Each named move below is a turn or a mirror, shown by a few rows before and after it. Which moves, in which order, take the first row of each later pair to the second? The first pair is answered.
dad:
[ -1   2   5  25 -16  15  -1  -7 -10 -13   2   3 -10   3  16   0   9  12
 -11  18  12 -26  -3   0  -8  -4   0  -3   1   6  -7  19  22 -17] => [ 12  19   4  -5  -7  -3 -14 -33  21  18   4  11  -6   4   3 -16  14   2
  -2  -1   9  -1  -2  -2  18  -8  -1  23  16   3 -10  -5   6  26]
[-33  23  -6  10 -50  15  -2 -26 -11   7  37  39  14  22 -48 -26  34  12
 -28  55  41 -12  29 -11 -17 -28 -40  21   8  32 -15  32  -3  42] => [-34  19  -3  13 -48   7   3 -33 -15  14  38  38  12  27 -46 -34  34  10
 -30  59  44 -12  30 -10 -18 -27 -42  20   4  28 -17  21  -2  42]
[ 11 -22   0  15  50  15 -10  20 -19 -16   0 -26  -1  -4   9  26  -4   2
  10  -2 -10  -8  27  17   0 -11 -13 -32   8  -2   5   2   1 -40] => [ 25  -8  -3 -15  57  -5 -12   5  13  12   2 -14   1  -4  -2  17  -5  -9
  12 -30  -8  13  24  24  23  -9 -11  -5  27  -9   8 -32 -26  -4]
bemuv:
[-52 -18   7  14 -21 -18  -2   5 -19   1  10  42   8   1  -3 -21  -6  23
  -4   4  35  -4 -27 -62 -38  -3   1   0  -9  11   2 -24  28  10] => [-52  -8   4  11 -36 -24  -4  -5 -23   7  17  44   7   4  -7 -19   3  14
 -11   9  31  -3 -21 -61 -41   0  -2   9  -5  18  -3 -19  23  17]
[-32 -10 -14 -10  18 -28 -15 -11  -1  26  18  34  34 -24 -22  -9 -34  -1
   1   6  17  36   3 -35  -3 -22 -16  -1  35  14  21 -38 -15  31] => [-28 -11 -16 -12  13 -30 -11  -3  -3  22  13  37  32 -29 -16  -7 -35  -5
   7   0  14  34  -5 -28  -2 -21 -14  -5  31  11  17 -39 -11  31]
[ -6   4   0  42 -44   6  11   4 -24 -26 -55  29 -41 -25  47  31  40  17
  33 -11  -3 -25 -32  53 -31  34  46   3 -32   9  26 102  16 -22] => [ 14  21  -1  43 -72  30  19 -33  -8  -4 -23  32 -47 -22  23  20  68  13
  -3  10 -13 -28 -10  34 -25  34  32  26 -11  22  30 115   9  10]
[-10   5   8   1  22 -30   3  -5   7  12 -16 -14  24 -48  27   0  22   1
 -12 -24 -11 -12  15  -9   1  -4   5   7  35   5  17  -9 -53   5] => [-13   8   5   5  21 -30   7   3   7  11 -14 -19  30 -49  23  -2  22   1
 -10 -28  -7 -11   9  -8   6  -5  10   3  36   6  12  -7 -52  10]
nama:
[-25 -17 -25 -41  62 -51 -43 -12  26 -16  34  11  14   0  12 -21 -79  -7
  51 -37   6  35   3 -18 -35   6 -12   6 -16  -4  -7 -35   5  20] => [-35 -17 -30 -20  47 -23 -43 -36   7 -19  77  22  23 -12   5 -22 -76 -13
  37   0  10  14  32 -44 -55   1 -26   5  -3  11  -9 -25   2  20]
[-65 -75   6   3  21  11 -46   2 -22 -30  44  20  -8 -21 -10 -15 -30  -6
 -13   1 -19 -67 -19 -26 -47 -15 -25 -57  -6 -11 -15  -1  11 -98] => [ -29  -58   24   16   19   41  -46   -4  -23  -27   51   -9  -15   -2
  -17   -1  -18  -21  -26    7  -37  -81   12   -4  -36   -7  -28  -54
    5  -22  -14   18   10 -103]
[ 23  -4   7  35   1   1   1   2 -14 -43  -9 -66 -38  39 -37  -6   7 -10
   3   5 -36 -14  21  -7   1 -13 -14 -32 -33  -7  18   3  -9 -54] => [ 17  -3   2  22   6 -19   2   9  -4 -33 -31 -68 -36  47 -34  -7   0  -7
  22 -19 -40   7  -1  -3   4  -4   1 -26 -47 -12  20  -7 -18 -51]
[  6 -13   0  -1 -25  27 -30   6  29 -14 -15 -33  13  -1  11   4   4 -50
 -22  19 -21 -38   4  10 -10  39 -18  31  11  18 -25   4  31 -22] => [  3 -12   5 -22 -21   9 -30   9  35  -4 -34 -34  13   4  14   4   0 -47
 -10  -6 -28 -28 -12  21   6  46  -6  26   0   6 -19  -4  28 -19]
Now pairs of rows:
(2 to 3 moves a pair)
[ 36   9  -9 -12 -11  -1 -10 -53  42 -35  67  10  -7 -53 -10 -44  40 -42
 -78  55 -48  16  12 -62  -3  -8 -35  10  46   8 -41   6 -13  52] => [ 45   5  -3 -71   6 -67 -18 -20  71 -30 -10  -9 -16 -41   9 -39  36 -25
 -24 -38 -43  56 -57 -24  39  13  17  21   5 -46 -43 -30 -26  50]	nama, nama, nama
[ 24  12 -27  -8  28 -22   7  14 -42  16  31  -9  15  22  -4  -8 -54 -16
  12   0 -19  12  13 -17  44 -28   0  37  46  19  10 -59   5  28] => [ 27  21 -28   8  16  -1  11  -3 -51  17  43 -17   7  26 -11  -9 -35  -7
 -11  18 -20  -5  32 -17  32 -30   1  34  39  29   8 -40  11  28]	dad, bemuv, dad
[ 56  24  -3   5 -30  37  10 -43   1  50  51 -23  -6  13 -24  -9  29 -37
 -34  41 -21 -31  70  -5  35   3 -61  32   5  30   1  33 -11  23] => [ 76  21   3  -5 -16  22  12 -12   4  43  -8 -71 -29  44  -8  11  35 -34
 -10 -18 -31 -30  38  42  59  21 -30  30 -29 -15   4  40 -10   6]	dad, nama
[ -5  -9  -4  -2  17 -30  -1  32   9   2 -35  -7  14  -5   7  -4 -11  19
  21 -35   8  28 -36   9   9  18  19   2 -13 -16   3 -22   2 -15] => [  8  22   4  14 -22  14  12 -38   9  20  29   3  10  -1 -23 -26  18   4
 -24  29  -2  -4  26 -14  -7   0 -14  20  21  21  -1   3  -2  23]	nama, bemuv, nama
[-43 -10  -2 -13  45 -28  -4  22  -2   6   3  29  32 -36  -1   5 -42 -25
  31 -26  14  49   0 -23   0  -3   9 -24  21  12   0 -63 -10  25] => [-29  -1   1  41  15  34  14   1 -30 -10  41  20  14 -30 -10  14 -20 -29
  -6  44   5   8  50 -30 -20 -11 -16 -30  32  37  -6  -8  12  -3]	dad, nama, bemuv
[-17 -16  12  18  23  37   2  64 -28 -47 -49 -24 -33  13  55  34  19  20
   9 -34  -3  -1 -25  25 -18  29  49 -35 -53 -32 -15  50  47 -45] => [ 33  23  12 -52  15 -10  -3 -20  67  37 -31 -10 -14  22  -4  -2  38  -7
  -7 -68 -19  38  -6  27  29  33  43  47  -6 -43 -14 -26  -4  82]	dad, bemuv
[ 45  10  -3 -41  24  34  20 -46  25  34  59 -13  59 -19 -43 -23 -19 -26
  -9  31   0  12  86  21  -3 -28 -38  39  71  66  -8 -54   4  47] => [ 39  -6  -2 -72  76 -21   1  23  41  26 -30 -35  47  -6 -13  -9 -38 -15
  47 -65   3  47  10  75  31   8   9  33  28  13  -5 -80  -3  11]	nama, nama, bemuv
[ 28   2  33 -12  52  38   0  -1   2   8  62  -1  29  10 -18  -7 -36  -8
 -40  13 -18 -17  43   5   5 -52 -41   4  43  42  32  -8  -2  32] => [ 28  -1  25 -24  68  26  -5  13  14   9  56  -5  38   2 -22 -12 -43 -13
 -31  -7 -19   3  31   9  18 -53 -31   6  42  34  31 -30 -10  35]	bemuv, dad, bemuv
[ 11  -7 -20  -4  38  10   1  16   3  16  26 -34  62   0 -10  16 -26  -9
   1 -11 -13   7  74 -15   1  -7   3 -20  68  -3  24  -5  -5 -19] => [ 26   0 -20   1  24  24   1   7  -1   8  22 -45  45   9  -8  18 -12 -15
  -8   3 -26  -7  81 -13   4  -6   3 -18  67   5  24  11  -1 -19]	nama, dad, bemuv
[-76 -35  -3  29 -27  -1   2  19 -32 -43 -40  27   1  -1  27  10   0  44
   9  26  10 -31 -54 -34 -21   5   6 -18 -40  13   3  38  16 -44] => [-37 -19   1  42 -38  37   8 -14 -29 -27   3  12   0  12   1  -1  16  30
 -33  63  -1 -63 -10 -30 -24   5 -14  -9 -18  36  -2  61  25 -31]	nama, bemuv
[ 12  24  11 -24  14  23  32  12 -12  21  -6 -62 -28  10 -32  17  15 -25
 -23  21 -39 -61  35  13   2  11  44  61  43 -24  44   5 -11 -36] => [-66 -17   0 -20  32 -33  16  61 -32  -3 -36  -9  -8 -27  -5   6 -41   5
  23   3   2 -23 -27 -16 -26   9  60  22  19 -23  47 -32   5 -47]	bemuv, nama, nama
[  1  -6   2  20  10  30 -10   8 -11 -17  -5  -9   0  10  14   0  12  -5
 -10  13 -15 -11   8  15  -9   0   4  -4 -16  -9  -3  15  23 -36] => [ 22  14   2  -5  -8  30  -9 -17  12  13   0 -14 -10  15  -8 -13  30 -11
 -20   3 -25  -5   6  22   2  -2   0  25  -6 -14  -8   4   7   3]	nama, bemuv, dad
[-32   3  -7 -15   1 -35  20 -21  43  33  27  14   6   0  -8  -7 -30  -2
 -31 -19  14  14  22 -24   3 -21  10 -17   7  11  -1 -16 -25  22] => [-30  16  -2   7 -17  -5  29 -27  26  18  46  13  -9   1  -5 -10 -16  -3
 -47   0   9  -2  33 -31 -15 -23   2 -23  12  23  -6  12 -10  11]	bemuv, dad, bemuv
[ 70 -12 -46  34 -38  79   2  38  -1 -37 -20  -4  56  15 -47 -12  24 -17
 -23   8  -8  -6 -17 -22 -27 -14 -27   3  67  37  36  10 -22 -49] => [ 85  -2 -39  -3 -31  47   1  32  36 -14 -39  -8  57  25 -55 -25  21 -16
 -16 -41 -13  18 -31  -1   0  -1 -17  25  72  12  39 -22 -32 -14]	dad, nama
[  7  29  13 -13 -66  -6  -1 -42  45   4   4   9 -23  18 -33 -49  76  52
 -57  22  -4 -15 -55 -18   5  18   5  67   8  18  -5  13   9  65] => [-47   3   4  17 -59  -5  -1 -23  11 -24  19  46  -5  -8 -20 -50  34  65
 -54  60  25 -17 -57 -59 -40  -2  -6  30   0  50  -6  15  26  48]	bemuv, nama, bemuv
[-17  23  -5 -13 -46   0   6 -50  23  25  29  47 -10  12 -23 -36  22   7
 -11  29 -11   3  -2 -28 -25  -3   1  15  -2  21  -8  -2  -2  44] => [ 20  29   3 -28 -16 -15   5 -34  37  25  -5   7 -23  37 -24 -24  31   3
   6 -16 -25   7 -24  21  11  11  26  31 -18 -11  -4  -2 -13  39]	nama, nama, nama
[-100  -29  -23   32   -8    0  -17   35  -62  -33    7   57   34    1
   -2  -14   -9   47    1   43   40  -20  -12  -65  -65  -26    2  -45
  -16   41  -34    0   36  -14] => [-60 -31 -18  53   9  40  -9  47 -79 -53  15  15  18  17   0  11   8  21
  -8  42  16 -60  23 -26 -61 -24  -1 -63   1  47 -29  43  48 -64]	nama, bemuv
[ 24  28 -22  26 -33  80  20 -56  -4   0 -25 -27 -35   0   1 -10  34  -3
 -14  55 -69 -29  40  -6   0 -22   7 -11  23 -20  -9  41  37   8] => [ 16  10 -15  24 -30  71  20 -19 -12 -20 -69 -47 -50   6  21  -4  33  16
   8  30 -65 -18   5  10   4  -7  32 -26 -11 -42  -4  49  41 -25]	dad, nama, dad
[ 35  18  15 -20 -28  15  -5  -4  12  10 -21 -39 -26  19 -10   9  42 -13
  -7 -15 -24 -10  14  45  22   0  18  19  -1 -11  -1  33  -1   4] => [ 21   6   6  -8 -16  17  -4  26  -7  -2 -33 -47 -24  13   9  17  35  -5
  10 -16 -18 -11  -5  43   8   0  14  -1 -18 -23   2  43  12 -24]	dad, bemuv
[  1  26   8  -7 -74   7  20 -31   1   8   1  -5 -35  32   6 -23  26  13
 -17  34   4 -23  -8   4 -13  13   0   4   5  24  -8  42   8  -9] => [-17  11   8 -22 -65 -27  14  -8  10   5 -36   5 -31  33  14 -25  19  25
   8  -7  16   2 -53   8  -2  22  13   0 -15   5  -9  16  14  -1]	nama, nama, nama
[ 45  18   1  36   0  79  18 -44 -16   3  70  -1   7  -8 -33  17  -4 -40
 -50  69 -38 -63 100  -3   3 -16 -48   2  65  29  -4  34   1  -5] => [ 30 -14   7  11  38  28  11  65 -30 -51 -62 -58 -31  24  39  59  -8  -3
  31 -43 -44 -36  -1  75  32  41  33 -31 -29 -52  -5  45  12 -92]	nama, nama, dad
[ 23   9  16  37 -25  48 -12  20  16  14  60  17 -32   7  14   5  29  -3
  -4  29 -42 -44  -4 -54 -43 -16 -14  22   0  59 -12  69  26  11] => [ 42  -4  16   0  29  10 -24  78  32  -2 -20 -23 -40  19  43  37   2  -7
  57 -60 -48 -17 -47  11   1   7  24  13 -21   6   2  50  10 -26]	nama, dad, bemuv
[-58 -16  18  23  12 -43   4  65 -32 -20  15  10  12 -39  17  -6 -48  17
  10  11  32  20   6   5   2 -29 -13 -36   2   5   7 -36  31 -19] => [-26  -4  29  37   1   3  15  32 -36  -8  63  10   7 -32  -6  -7 -22  -1
 -31  59  22  -7  48  -2  -4 -33 -35 -28  29  26  10 -14  31  -7]	nama, bemuv
[ 46  -9  19  12  13 -12  -9 -34  28  27  32   7  28  -3 -23   3 -13   7
  27 -21   4   1  40  -2 -11 -37 -59 -22  19  -9   9 -14 -42  46] => [ 38  -9  23  23  -2  13  -1 -38  11  24  51   6  18   5 -17   2  -4   2
  15   1   4 -10  52  -9 -22 -31 -65 -26  17  -1   9   1 -36  44]	bemuv, dad, bemuv
[ 18   9   6  18 -43 -20  -2 -59  22   6  23  -1  -9  21 -23  -8  51  33
 -19   4 -12  14 -13   3   1  32  12  31 -20  -2 -22 -13  -5  50] => [ 31  17  15  17 -39 -10   4 -46  23   4  17 -22 -22  31 -18   0  54  29
 -26  -4 -25   7  -9  18   4  35  15  33 -27  -5 -18  -2  -1  33]	dad, nama, dad
[ 28  24  22 -38 -37 -43  14 -29 -13 -10 -66 -18 -22   1 -38 -21  23  18
 -29 -26 -12  22 -46  46  -3  46  31  37 -29 -49 -62  -2  29  45] => [ 37  36  26 -25 -54 -24  24 -43 -21 -11 -51 -20 -35  11 -38 -23  40  21
 -51  -7 -18   1 -24  44 -23  51  25  37 -24 -36 -61  24  35  46]	dad, bemuv, dad
[ 34 -15   1   8  14  34  -8 -15  -3  -8   9  -8 -32  22 -14  18   4 -43
   5   5 -36 -22  49  17  22  -7 -20  -2  -7  22   4  22  -5   7] => [ 35 -15   3  -4  14  28   0 -14  -1  -7 -14 -12 -45  32 -10  18  17 -31
   6  -9 -40 -20  32  27  34  -3 -14   3 -20   6   4  24  -4   9]	nama, dad, bemuv
[-44 -16 -12  17  19 -27   2  26   0 -15   3  17  12 -20  21  -2 -35  19
   6  32  16   7  -9 -19 -26  -7  -4 -19 -22  17   6   9  30 -23] => [ 47  28   9  -6   3   1  14  -9  41  14   7 -40 -19  21  -4   8  19  -6
 -20  12 -29  -5  27  35  19  10  -1  24 -11   0   3  23   4   6]	bemuv, nama, nama
[ 19 -24   4 -15  34 -60  -4   0  -5 -31   0   8  12  -8  45  -9 -43  13
  65 -34  -9  22 -61  -1  53  26   1  18 -40 -22 -24  24  12 -30] => [ 18 -15   9  23  -8 -17   6 -10 -33 -49  34   6  -1   5  47  -5 -20  18
  30  22  -8 -27 -34 -19  16  21 -16   5 -54   6 -31  77  38 -61]	bemuv, dad, bemuv
[ -7 -29 -31  25  55  46 -10  18 -33 -16  36  22  31 -35   2  34 -26 -16
  -7  40  -1 -15  41 -21  -9 -29 -40 -25  44  29  11 -11   9 -41] => [ 39  -5 -28 -28  64  14 -16  -1  30  27  13  -5  23  -8 -28  27 -18 -39
  -5 -17 -22  19  38  13  46 -20 -27  16  63   3  25 -47 -21  12]	dad, nama, nama
[ -1  -8  12  27 -25  61 -20 -13 -32 -26  42  22 -18 -34  -5   2 -20   0
 -11  61  10 -30  32  -6  -9  -8   1 -13  10  19  -5  50  12 -11] => [ 63   9  12 -23  -6  47 -21 -32  25  13  19 -19 -24  -9 -21   5   2 -22
  -6  -3 -14 -10  44  46  41  12  12  33  21 -15   1  30 -22  27]	nama, dad
